Small tables with named rows and columns. After each table, cells are looked up by row and column.

Table led
	nav	rom
lafafi	-56.219	-4.287
sizibir	31.241	-71.445
pozuv	70.943	-53.815

sizibir, nav -> 31.241
pozuv, nav -> 70.943
lafafi, rom -> -4.287
pozuv, rom -> -53.815
sizibir, rom -> -71.445
lafafi, nav -> -56.219

gim =
|  | zil | nek | gisa | rafituf | mos | fononuv | vak |
|---|---|---|---|---|---|---|---|
| muvet | 57 | 201 | 74 | 77 | 22 | 111 | 14 |
| navi | 87 | 108 | 85 | 87 | 89 | 111 | 91 |
| bobe | 141 | 96 | 152 | 158 | 101 | 70 | 89 |
| dib | 120 | 118 | 110 | 107 | 152 | 140 | 161 |
| fek | 105 | 118 | 100 | 97 | 123 | 137 | 128 |
| raf | 134 | 82 | 131 | 132 | 134 | 103 | 133 |
| zuko | 104 | 110 | 97 | 92 | 130 | 145 | 136 |
| resakap | 176 | 65 | 164 | 166 | 192 | 124 | 196 |
| migunus | 148 | 102 | 144 | 141 | 160 | 126 | 162 |
| bezafu | 181 | 39 | 167 | 166 | 206 | 106 | 212 |

What is the vak of raf in gim? 133
What is the gisa of dib in gim? 110
What is the mos of zuko in gim? 130
What is the gisa of migunus in gim? 144
What is the mos of raf in gim? 134
What is the zil of migunus in gim? 148
What is the zil of fek in gim? 105
What is the rafituf of migunus in gim? 141
What is the mos of muvet in gim? 22
What is the mos of migunus in gim? 160
What is the rafituf of raf in gim? 132

pof =
        mitif  vapad    mig   bupu    mil    guv    rur    fas    tuk
zub     0.768  0.620  0.674  0.545  0.586  0.881  0.868  0.648  0.850
zun     0.490  0.519  0.504  0.473  0.821  0.607  0.429  0.781  0.785
pagita  0.499  0.666  0.391  0.949  0.250  0.530  0.431  0.932  0.260

zub, mil -> 0.586
zun, bupu -> 0.473
pagita, mil -> 0.250
zun, mitif -> 0.490
zub, fas -> 0.648
zun, mig -> 0.504
pagita, tuk -> 0.260
zun, guv -> 0.607

Table medup
         moderov  baluku   pove    bom  sezoku  nivezar  zerop
gafavo      0.17   -0.56   0.76   0.36    0.09    -0.18   0.13
lom         0.27    0.04   0.14  -0.14    0.15    -0.08   0.16
kifa        0.34   -0.91   0.80   0.48   -0.08    -0.52   0.01
balan       0.48    0.11   0.11   0.48   -0.43     0.20   0.40
rifo        0.16    0.01   0.06   0.39   -0.09     0.04   0.27
sirefo      0.39   -0.61   0.64   0.35    0.17    -0.25   0.11
zorevi      0.04   -0.01   0.41   0.33    0.22     0.10   0.21
gakif      -0.04    0.16   0.00   0.09    0.41     0.34   0.23
gel         0.44    0.11  -0.04   0.57   -0.39     0.41   0.44
doguzev     0.07    0.15   0.22   0.02    0.53     0.12  -0.04
gogod       0.49   -0.48   0.44   0.50    0.10    -0.30   0.26

gel, bom => 0.57
gafavo, bom => 0.36
gel, baluku => 0.11
gogod, zerop => 0.26
gafavo, zerop => 0.13
balan, pove => 0.11
gel, nivezar => 0.41
lom, zerop => 0.16
lom, nivezar => -0.08
kifa, bom => 0.48
kifa, sezoku => -0.08
gafavo, moderov => 0.17
gakif, nivezar => 0.34
balan, bom => 0.48

Table dif
cols = lapufe, musadip, kedof, muv, zol, kesodi
noreti: [4896, 4204, 9391, 5312, 9421, 3603]
nukol: [5146, 4937, 972, 3798, 672, 8508]
met: [5395, 5214, 777, 3639, 439, 9138]
dok: [4934, 4224, 9364, 5286, 9368, 3674]
bufu: [4567, 4002, 9820, 5629, 9937, 2708]
dig: [4940, 4169, 9490, 5289, 9459, 3707]
gofusi: [4924, 4283, 9205, 5287, 9255, 3639]

What is the muv of met in dif? 3639
What is the lapufe of bufu in dif? 4567
What is the musadip of dok in dif? 4224
What is the musadip of bufu in dif? 4002
What is the kedof of noreti in dif? 9391
What is the lapufe of gofusi in dif? 4924
What is the zol of met in dif? 439
What is the muv of dig in dif? 5289
What is the muv of nukol in dif? 3798
What is the zol of bufu in dif? 9937

dokimir:
fields: periva, kapofak
gal: [209, 26]
lamug: [30, 114]
pokem: [65, 69]
nufuna: [45, 37]
zef: [160, 17]
lumumo: [52, 70]

What is the periva of nufuna in dokimir?
45
What is the kapofak of pokem in dokimir?
69
What is the kapofak of nufuna in dokimir?
37
What is the periva of pokem in dokimir?
65
What is the kapofak of gal in dokimir?
26
What is the kapofak of lumumo in dokimir?
70
What is the kapofak of lamug in dokimir?
114
What is the periva of lumumo in dokimir?
52
What is the periva of zef in dokimir?
160
What is the periva of lamug in dokimir?
30
What is the kapofak of zef in dokimir?
17
What is the periva of gal in dokimir?
209

lonakoz:
|  | memum | rol | bogupu |
|---|---|---|---|
| fum | 176 | 79 | 4 |
| pogi | 86 | 247 | 122 |
| rubo | 187 | 103 | 32 |
| dal | 92 | 114 | 62 |
| rovafe | 168 | 58 | 33 |

What is the rol of fum in lonakoz? 79
What is the memum of fum in lonakoz? 176
What is the memum of rubo in lonakoz? 187
What is the rol of rubo in lonakoz? 103
What is the bogupu of rubo in lonakoz? 32
What is the bogupu of pogi in lonakoz? 122
What is the memum of dal in lonakoz? 92
What is the bogupu of dal in lonakoz? 62
What is the rol of pogi in lonakoz? 247
Which row has the largest bogupu? pogi

